Where one turn sends some rows of the set: a few examples, then the rows asked
Z_386: [ 25   7 -37  33 -25  47 -10   8  38 -16 -22   6 -11  21   3  -6 -14   7
  -6 -15  70 -38 -22 -19  -6   1  13 -37   0  15  -6 -38 -25  32 -28   9
   9  14  -8  20 -13  -9  20  -9]
Z_697: [ 22  -4 -36  -5 -23  34 -22  10  -1  22   5 -17  38  10 -14  11  10  -3
  -1   3  16 -34 -29  -5 -12   8  27  22 -16  22 -34   8  -3  28 -44 -18
  23  -8 -45  61  11  34  42  30]
Z_401: [ 24 -21 -22  32  -3  24   9  60  14  -4 -23 -14   2  -3 -20  22 -20  -1
  17   0  32   3 -17   3  22 -20   0 -42 -10   6 -15 -51 -16   6  -3 -37
 -27   6 -25   3  31 -34  -2 -10]
Z_551: [ -5 -10 -44 -17  21  -5  11 -21   6 -14 -15 -29 -10  29  13   4   7 -16
   3  -4   5  -4 -16 -31 -35   4   4 -12  -9  12  23 -40   2  21  11   0
   2 -36 -64  33  -6   4  25 -21]
Z_897: [ 11 -34 -38 -44   8  24 -23  -6   1 -15  10 -29   1  12 -20   8  12  21
  29 -22 -17  13 -37 -15  41 -13  28   9 -37   4  17 -31  22  -9 -21 -28
   1   6 -50   5  17  21   4  -7]
Z_414: [-13  14 -15 -25 -14  17   7  11   1 -12  11 -22  11 -22  13   2 -21  10
  16 -19  53   0 -13 -16 -16   0  33 -34  16  48  12 -16 -15  17   4 -16
  28  -8 -30  33  10 -37 -10 -11]
Z_654: [ 29 -44 -24  -6 -25  26   9  11  26  -1  22  -8  -1  43   3  15  19  -4
  -9  22  13   5 -18  -5   9 -12   7 -17  24  20 -17 -30  14  26 -32  29
   8 -36 -29  30  42  13  34  -4]
Z_776: [ 17  39 -43  36 -23  76   4  10  19 -14 -12 -17  28   4  -6  14  19  -1
 -18 -12   9 -23 -19 -13   4 -20  -9 -24 -38  17  22 -43   1   8  -7 -12
  -9 -15 -49  20   0  13 -22   2]
Z_148: [ 10 -24 -33 -37 -13  20 -37  -4   7   7 -20 -15  13   8 -15  14  -5   5
  25 -22   6  16 -36   3  -5  17  29  -2 -47  -8   4 -14  28  -9 -34 -37
  28  -4 -18   7  35  23   9  18]
Z_701: [ 34 -24 -15  31  14  -3  11  39  12 -20 -26  -6  -5 -25  -7  11 -19 -13
  22 -30  24   4 -25  -1  10 -30   8 -25  -2  22 -20 -50 -13  -3  -4 -44
 -16 -10 -30 -13  17 -31  -2 -16]
Z_439: [ 25 -41 -41  13 -42  28  -5  11  12 -23 -41 -19 -15  -8  -6  11  10   4
  -8 -21  25  10 -57  34  26 -13  39  -1  11  24   0 -20  -3   7 -11 -17
  -1 -17 -47  30  31  34 -28  12]
Z_394: [  9 -45 -12 -34 -12  12 -18  10   2  17   5 -23 -46  -5  -2   4  -2   2
 -12  -9  46 -18 -11 -21  46 -17  12   9   9  18  -1 -28  14  21 -31 -34
  37   4 -31  41   3 -19  45  -5]
Z_712: [ 19 -32 -53  21 -12  39  -2  26   9   2 -56 -25 -15  -2 -26   8   6 -16
 -20 -17  13   8 -37  27  14  -1  31   5  -5  14   4 -28   2   0   1 -31
   4 -32 -45  23  45  36 -18  16]
Z_894: [ 20 -21 -21 -38   4  24 -39  11  -3  10  -9 -15  -9   4  16 -12  -8  -9
 -10 -17  56 -17  -9 -11  24 -24  21   4 -32   9 -19 -20  33   1 -51 -14
  20   9 -16  62   4  10  30 -18]
Z_73: [  8   2 -44  -1 -20  18  -4  21 -10 -21 -50 -19 -12 -10 -29   4   5   6
 -12   5  42 -14   0 -32  15 -33   6 -14 -24  -3  -7 -21   1  12 -43 -11
 -17  20 -41  37 -41 -20  26 -41]
Z_404: [ 35   1 -31   4 -20  39 -13  -7  14 -16  -2 -24  39   3 -47  -8 -10 -11
  -7 -23  18 -16  -9 -28   3  -5  11 -12 -17  25  20 -26   7  25 -25 -57
  12 -19 -29  15  44 -16  12  62]
Z_892: [ 42 -10 -50 -11 -32  19  22   5  16 -10  -2 -16  17  26 -41  20  30 -22
  31 -19  11  12 -20 -16  11 -40   4  21  14  33 -11  -1  12  17 -20 -12
  12   9 -20 -33  13 -18  14   5]
Z_243: [ 11 -18 -48  30  -9  41  -5  32   5  18 -48 -22  -6   1 -40   7   9 -16
 -18  -9  12   3 -46  20   9  -3  20  -3 -12   8   9 -34  -7   0  -4 -37
   2 -38 -40   8  42  28  -5  29]
Z_324: [  2  -7 -20 -17 -14  19  17  19 -11   5 -38  -9 -10 -26  -8  22  14   3
  -4  24  18 -10 -15   1  13  -9  -2 -23  -7   0 -35 -28  -8  14 -33 -22
  -5  -4 -80  16 -34   0  19 -50]
Z_752: [ 10  24 -31  51 -26  49   5   2  44  -9 -13 -14   8  -4 -18  18  13  -7
 -27   7   8 -16 -19 -12   2  -3 -11 -14 -23  26  44 -43  10  22  -4  -8
  10 -12 -50  14  -6  -2 -15   5]
Z_803: [ 15 -27 -20 -39   2  20 -36  12 -11  22  -1 -20 -23   2   3  -8 -11  -6
 -11 -16  53 -15 -11 -10  41 -29  21   8 -10   8 -23 -32  23  15 -38 -16
  22  10 -18  62   7   0  33 -21]
Z_369: [  4  17 -30  11  11   0 -25   8   9  -9 -15   3  29  39 -17 -14  -7  -9
   7  -8  23 -30 -39 -45  -4 -16  17  -5 -38  24 -27 -10   7  -6 -44   2
  26  -2 -38   8 -11  -8  54 -22]
Z_954: [ 34   3 -42  34  -8  48   0  13  29 -16  -3   7 -14  28  -2   0 -18   5
   5 -10  56 -53 -31 -27  13  -5  -7 -14   2  16   0 -51 -14  26 -29  18
 -11  21 -28   9  -1  11  35 -16]
Z_663: [ 16   1 -20  12 -22   8 -14  -3 -13 -17 -10   2  36  34 -15 -12  -1   3
   8 -12  28 -24 -43 -34  11 -11  28  -9 -29  42 -22   7   0  -3 -64   9
  21  21 -44   7  -6  -6  47 -25]
Z_645: [ -8  -6 -38  -1 -22  18  11  24 -15  -9 -53 -16 -12 -14 -28  13   6  -3
  -7  11  26 -12  -3 -17  16 -28   4 -12 -11 -15 -12 -23   1  11 -40 -14
  -9  17 -51  24 -43 -17  22 -48]
Z_685: [  9 -32 -35 -47 -10  14 -34  -3  -3  -4 -12 -26  10   6 -22  17  -5  23
  26 -21  -3  18 -31  -9   6   8  36   5 -48  -4   2 -22  31  -8 -28 -28
  24   4 -26   7  33  12  -4   6]
Z_799: [ 28   5  -8  -1 -14  48 -14  -1  12 -12   7 -25  38  -7 -29 -11  -9   3
   1 -14  13 -10 -12 -18 -15   6  22 -36 -15  23   6 -45  17  42 -16 -60
  14 -26 -53  14  36   7   6  49]
Z_245: [-10   4 -13 -15  -2  30   7   4  -3  -5  36 -30   8 -12  -2   7  -3   9
  18 -26  30   1 -25 -22   8 -17  39 -17  10  49  33 -28  -4  33  32  -4
   5  -8 -56  26   4 -39   7 -12]
Z_953: [ 47 -35 -18   3 -15  -1  17   0  19 -27  -3   0   5  34  26  11  -1 -17
   2   3  22   7  -9   3   2 -27  15   1  22  51  -9 -31  28  19 -29  26
  14 -33 -42  10  30   4  29 -10]
Z_76: [ 20 -13 -34  41  -9  36  -1  62   8   4 -18 -18   9  -9 -37  25  -9  10
   8   7  41  -2 -17  -9  24 -24  -4 -40 -11   9  -6 -49 -29  16  -8 -29
 -32   5 -23  10  15 -30   3  -6]
Z_281: [ 17 -15 -48 -18  -6   2  16 -22   9 -41  -3 -15  -8  16  14   5   2   9
  13  -1  14   2 -23 -13 -16  -1  32  -7   4  25  24 -44  11  39   6  30
 -16 -21 -71  37  -7   0  14 -13]
Z_944: [ 47  -1 -12 -24 -18  23  39  -3  11   4  -5 -10  21  20 -10  33  20 -16
  34  -8   1  -6 -17  15  -6 -23   9  18  17  39 -19  -5   6  14 -20 -16
  11  -1 -35 -35  13   0  28 -17]
Z_302: [ 21  34 -19 -30 -13  61  21  12 -19  -8  -3 -39  15   1 -20 -18  12  -9
  -9 -30  44 -16 -27  16  10 -32  27  11  20  33 -33 -11 -10   8  -3  -8
 -19  -9 -60   2   1  10  -9  -6]
Z_563: [  7   9   0 -34 -21  59  33  -1 -16  11  -6 -31   3  -5 -29  -3  12 -10
  -3 -17  36 -28 -35   3   8 -29  35  -1  40  40  -7  -6  -8  29   3 -20
  11 -15 -65 -12  12  -6  17  -2]
Z_37: [ 38  -2 -29  -9 -16  20 -16   7  -9  13  -2 -20  38   0 -14  -4  17 -15
  11 -33  17 -51 -34   5 -17  -3  36  28 -21  35 -19  -3   3  23 -25 -37
  31 -17 -43  58   2  20  35  19]

Z_394 moves to Z_897
Z_551 moves to Z_654
Where do these go?
Z_776 moves to Z_386
Z_243 moves to Z_76
Z_663 moves to Z_37
Z_563 moves to Z_245
Z_645 moves to Z_803

Where one turn sends some rows of the set: a few examples, then the rows asked
Z_468: [ 20 -21  50  24  25   0  -5 -25  52 -15  25   1  16  -8 -52  -9  -8  -9
 -12  34 -15 -64 -39  16 -39   7 -10 -11 -48  -9  44 -23  -9 -25   3 -12
 -12 -23   2 -14 -25   8  24  44]
Z_66: [  8 -31  50  17  25 -27   4  -1  23  55 -12 -33 -10  10 -16  20 -27 -43
  17 -29 -22 -23 -23   2  -5   2 -29 -14 -22 -28  17 -55 -30  34 -19 -28
 -11   2 -27 -14  19   3 -28  17]
Z_822: [ 10 -10  42  12   9   6 -26  -3  76  18   2 -37  -5   4 -39 -40 -61 -28
  17 -14  11 -52 -22  18 -20  -3  -1  -1 -52 -24  -8   9 -20  19 -28  22
   5   9   4 -22  -3   7 -40  17]
Z_888: [ 10  16  31  -2  19  15 -36  -3  -3  33  11 -21  22  18 -27   4 -10 -29
  10 -31   1 -39 -16  32  -7 -16  18  22 -52  -2  29 -12 -42   1 -13  -7
  -6 -17 -15 -42  -7 -50  27  39]
Z_641: [ 30 -15  42  21  -2  -1 -49   3  15 -17   8 -48  -7 -15 -52  15  -5 -15
  -4 -23 -19 -32 -15  10 -34  -2 -14  -5 -57  21  18 -26  10  37 -20 -18
  22 -33  35 -16   6  -2  -1  32]
Z_98: [ 18 -22  28  50  11   0 -20   6  36 -13   6 -40  -7 -14 -45  31  -6 -23
  13 -41 -12 -25 -28  29 -42 -10 -10  -9  -2 -19  21   4 -24  38   3 -21
  10 -10 -20 -59  -5 -12  40  42]
Z_189: [ 18 -36  53  49  20  11 -30 -17  19  27  -4 -31 -14  -4 -38 -21  -9  29
  24  -2 -10 -80  -7  49  27  14 -16  14 -27 -58  19 -24  -1  25 -21  -7
   7  -7 -32 -16 -25  31  23  42]
Z_932: [ 20 -43  42  18  33  11 -24   3  46  48  -6 -38 -28 -20 -27 -12  19   5
   9 -19 -30 -14 -23  26 -21  -8 -18  26 -44 -39  -5 -21 -65  -7 -27  10
   0 -16  17 -59 -36   2 -10  24]
Z_526: [ -1 -17  44  -7  23  11   2 -12  15  32  -1 -52   6  10 -32 -28 -37  13
  -8  -4 -26 -49  -8  21   3 -79 -10   3 -41 -21  10  18  -9  18  -3 -19
  -4   0  -4  17  -3  -5 -20  24]
Z_69: [-18 -29  49  24  16   4 -25 -31  19  13  -4  -5  28  31 -44  29  11  14
   2 -19 -32 -67 -24  29  18 -23  24  12 -31 -12  -9   1 -19  -6 -30 -21
  11  24 -23 -34 -20 -34 -11  27]
Z_611: [ 14 -11  30   8   5 -28 -26  -4  28   4  -3 -61  19  -6 -13   0  19  -2
  34  -9 -10 -37 -48 -22 -18 -13 -10 -24 -53   3  -6 -21 -12  10 -25 -20
 -31  -8  10  -8  -2  50 -20  30]
Z_528: [  13  -28   59   17   31   -8  -27    4   18   12   19  -19    2    9
   -9  -10   28  -47   -8   15  -21 -108  -40    1   -1  -36  -30   29
  -28  -41   33    0  -16    4   -2    9   15    0    4  -17  -22   11
    1   25]
Z_477: [ -5 -30  34  38  24  16  10 -15  35  18  19  -7   9   6  -8  31   4  28
   1  -6   0 -67 -45  20  34  -1 -28 -17 -33   4  33  11 -14  29 -20 -23
  20  19 -23 -21  15   9  12   6]
Z_995: [ 57   1  25  19   8  22  12  18  22 -13  -3 -28   7  16 -55 -21  31  14
  -3 -11 -26 -48 -15  20 -38 -20  -5  -8 -53 -26  13 -33 -56  10 -30  -9
  18   1 -32 -27 -36  -8  -8  10]
Z_789: [ 15 -20  24  28  52 -38 -38  16  35  21 -32 -18 -37   4 -19   4 -29  18
  32  17   0 -54 -15   6   0   6 -17  26 -27 -48  29 -37 -44  12  -5 -25
 -20   5  -5  -7  -5  12  -8  11]

Z_98 moves to Z_66
Z_189 moves to Z_888
Where do these go?
Z_528 moves to Z_995
Z_932 moves to Z_526
Z_69 moves to Z_641

Where one turn sends some rows of the set: a few examples, then the rows asked
Z_891: [ 10  -1   4 -20  -6 -16  -5  46 -29 -18  41 -14 -13 -41 -23 -10  -1   4
   5   6  -3  -3 -16   7  24  24  10  -2  -1   9 -36]
Z_607: [  6   5  -5 -16 -26   2  12   7  12  -7  14 -24  12   6   0  24   3 -13
   8  -5  -3  35 -29  -9  -5   8   5  16 -10  11 -49]
Z_717: [  6  -1   2 -11 -20   6  12  16  15 -20  13 -21  18   6  11   9 -16  -7
   6 -12 -12  29 -34  -7 -11   0  11  10 -19   2 -53]
Z_855: [ -8  -3  -1  10   7  12  16 -13 -29 -19  -8  18 -50  26 -19   4 -22  20
   1  23  17  -8  29   3 -34  32  15 -20 -27 -13 -15]
Z_134: [  5  -1  25  29  20  -4 -11 -15 -12  17  -2 -13 -28   6  11 -13  -4  32
   6  -5  30 -30  10  18 -24  26  -4 -46 -47 -10   7]
Z_753: [ 15  33  36  10 -11  14   7  12 -19  13  21   3   5 -55 -33 -29   8   7
  18   0   3  13 -26  17  24   9 -17  -4  18 -13 -21]
Z_917: [ 21  25 -10  22   1  35  13 -11   9  15 -18  -8  10 -43   6   1  -9  19
  36 -28   5  23 -32  -2 -13   9  27 -15  12  11 -17]
Z_898: [-10  -9  30 -26  15   5 -10 -26 -20  -9  13  23 -39  16  28   0  -9  15
   1   9  -1   3  19  -7  -1  25 -11 -31 -12  -2  40]
Z_538: [  2  -1  12  30  24  -6 -19 -13  -3  24  15  -7 -41  11   7 -22  -2  29
  -5   1  25 -28  18  19 -25  26  -6 -32 -43 -12   7]
Z_22: [ -2  -7  -8   2   9   2   7 -28 -22 -17 -18  25 -62  32 -22  -7 -19  20
  12  17  15  -4  19  10 -26  27   8   2 -20 -13 -10]
Z_777: [ 15  29  36   0 -13  11  -5  -5  -2  23  12   1   5 -51 -37 -30  23  24
  18  16  -4  16 -31  13  21  30  -6  -4  15  -6  -9]
Z_260: [  9  15  -1  -9 -29  15  17   8   1 -26   9 -22   8  -6  -3  18  -7 -18
  14 -16 -10  27 -40 -10  10 -12   7   5 -15  -1 -39]
Z_208: [ 22  31 -18  21   5  38   6 -20  14   7  -4 -13   5 -45 -14  11   2  21
  26 -15   9  28 -27  -1  -7   8  23  -6  15  21 -23]
Z_900: [  9   0  -1 -13 -24   0  12  26  24 -18   1 -20   3  -5   6  17   1 -17
  11  -3 -20  10 -44   1   4   0   2  -5  -6  -3 -44]
Z_817: [ 12  26  39  -2 -10  12  10  -2 -12  18   7  11   6 -53 -34 -34  10  18
  10   0  -7  11 -23  20  17  32  -6 -13  27 -11   2]
Z_733: [  5  19  42  13  -4   4   5   9   0  15  -3  14   6 -45 -43 -21   3  10
  27   8 -11  13 -29  28  21  16 -12   1  30  -5 -18]
Z_339: [-13  -2  -6  10   6   6  11 -15 -20 -16   0  22 -64  23 -24   0 -17  27
  -1  21  20  -4  26   5 -37  29  12   2 -20  -8 -10]
Z_45: [ -8  -3  15 -23  13   5 -19 -27  -4 -12  15  10 -45  23  37  -3 -10  18
   0   8   1  -4  19   3  -4  21 -10 -17 -20  -9  37]
Z_268: [  7   2  -4 -16 -15   3  10  18   8 -27   8 -21  16  -1   9  23  -6 -14
  11   5  -9  25 -40 -11  -6  -1  16  20  -5   5 -40]
Z_780: [-13  -5  17 -33   4   1 -15 -28 -10  -4   9  22 -48  15  18   0   0  17
   2   6   2   0  13  -1 -11  26  -5 -18 -13  -2  48]
Z_602: [  0   4  13  19  21  -4 -23 -16   4  15   2 -15 -42   1  14 -14   4  34
   6 -10  30 -28  10  21 -24  26  -5 -33 -47  -7  12]
Z_707: [  3   1  20  31  31  10  -6 -28   2   9  12  31 -44  13  24 -20 -16  25
  -7  29  16  21  17  -4 -39  10 -19   5 -10 -12   5]
Z_372: [ 13  -4  15 -20  -2 -13   0  43 -29 -18  46 -16 -16 -28 -21 -25 -21  14
   2   9  -3  11 -17   2  27  28  18   1   0  12 -33]
Z_337: [ 19  18 -14  14   2  26  11   4  11   1 -16   1  -2 -36  -4  12 -11  12
  48 -15   2   9 -41  -3   0   0  29  -6  35  16 -15]
Z_273: [  5  -4  27  28  37  19  -9 -23   2   5  17  30 -23  14  32 -13 -16  23
  -2  33  20  18   9 -14 -39   4 -13  -5 -16 -15  -7]
Z_50: [ 13  10   5   1 -29   1  12  12  16 -28   3 -21  12   7   4  19 -14 -13
  12 -22 -10  21 -44  -5  -9  -5   7  10 -10  -3 -34]
Z_455: [ 22  31 -12  22  -7  40  14  -5  -9  14  -9  -1   3 -42 -13  -3  -6   5
  44 -16   7  23 -33  -9   5  -4  22  -2  18   3 -22]
Z_426: [ -9  -6  17 -30   9  -7  -8 -27 -10  -8   9  24 -46  22  18  10 -13  16
  -1  -3  -4   8  14  12 -13  17   0 -20 -13 -10  44]
Z_755: [  4 -10  12 -33  18  -6 -20 -33  -9 -15   8  21 -47  19  17  -4  -2  11
   3  -4   5  -7   6   6  -5  17 -11 -27 -10  -5  41]
Z_152: [  8 -10  13  21  46   9 -18 -24   4   5  13  39 -37  13  19 -23 -13  19
   2  18  20  16  12   3 -39  -1 -24   4 -14 -17 -18]
Z_994: [  8  21  33   8   0   8  -3   3 -15  23   2   7   5 -64 -23 -27  16  14
  19   5 -10  18 -28  14  24  29 -10   1  22  -5  -5]
Z_930: [ 31   2   5 -16  -4  -8 -14  55 -23 -19  47 -17 -19 -25  -7 -19 -21  -2
   7   9   2   7 -22   4  22  20  15   0  -1   5 -30]
Z_557: [ 16  -7  10  -5   9 -12 -13  53 -14  -6  34 -10 -19 -41 -17 -16 -16   4
  16   8 -11  13 -22  10  31  16   6  -7   2  21 -38]
Z_986: [ -8   3  -8   4  -3   5   4 -24 -16  -8  -7  22 -56  30 -16   3 -22  25
  10  14  14  -7  30   7 -44  25  15 -13 -27  -8   1]
Z_571: [  5  -5  18  30  39   8 -14 -19  10  17  21  34 -36   8  30 -21 -11  30
 -11  25  12  12   5   4 -41   2 -11  -1 -16 -32  -8]
Z_927: [ -8  -5  -9  14  12   7  13 -17 -19  -6 -10  25 -63  21 -17   0 -24  27
  -4  22   8   7  20  14 -35  27  22  -3 -22 -20  -8]
Z_194: [ 12  29  35  11 -10  13  -1  12 -12  15  11  13  -3 -53 -34 -31   4   7
   7   1 -14  11 -14  27  23  29 -17  -7  22 -23 -17]
Z_846: [ -3  -4  19  25  39  13 -17 -19  12  13  21  26 -31  15  24 -17  -6  23
  -8  26  25  17  10  -6 -42   4 -15   9 -23 -14  -7]
Z_828: [ 22   6  11 -17  -9  -6  -7  43 -28  -7  44 -25  -9 -28 -18 -14 -14  -6
  13   1   5  12 -24   0  36   5  10  -3 -10  14 -29]
Z_657: [ 18  25 -12  32   1  34   2  -9  -4  16 -16   2   1 -38  -9  -1 -17   9
  41 -32  -1  26 -29  -5   2   7  27  -4  23   8  -8]
Z_374: [  7   0  14  13  22 -15 -17 -11  -4  20   5 -15 -40   6  24 -12  -9  36
   6  -9  29 -28   6  32 -21  26   2 -30 -42 -19  16]
Z_567: [ 13   4  10 -22 -14 -20  -9  32 -25 -12  52 -18 -22 -36 -17 -11  -6  23
  14   4   5  11 -19  -3  27  28   8   3  -5  21 -37]
Z_873: [ 20  -3  10  15  31  -9 -20 -14  -2  15  -6 -11 -40   8  17 -23   1  20
   4  -7  34 -25   6  32 -21  24 -15 -28 -44 -13   4]
Z_341: [ 14  24 -12  29   1  22   6  -9   6   5 -19  -4  13 -47 -15  11  -1  16
  37 -22   0  20 -38  -2 -17  -3  25  -5  12  13 -22]

Z_567 moves to Z_777
Z_755 moves to Z_873
Z_273 moves to Z_855
Where do these go?
Z_45 moves to Z_538
Z_927 moves to Z_426
Z_50 moves to Z_930
Z_602 moves to Z_846
Z_337 moves to Z_900
Z_372 moves to Z_817
Z_341 moves to Z_268
Z_828 moves to Z_753

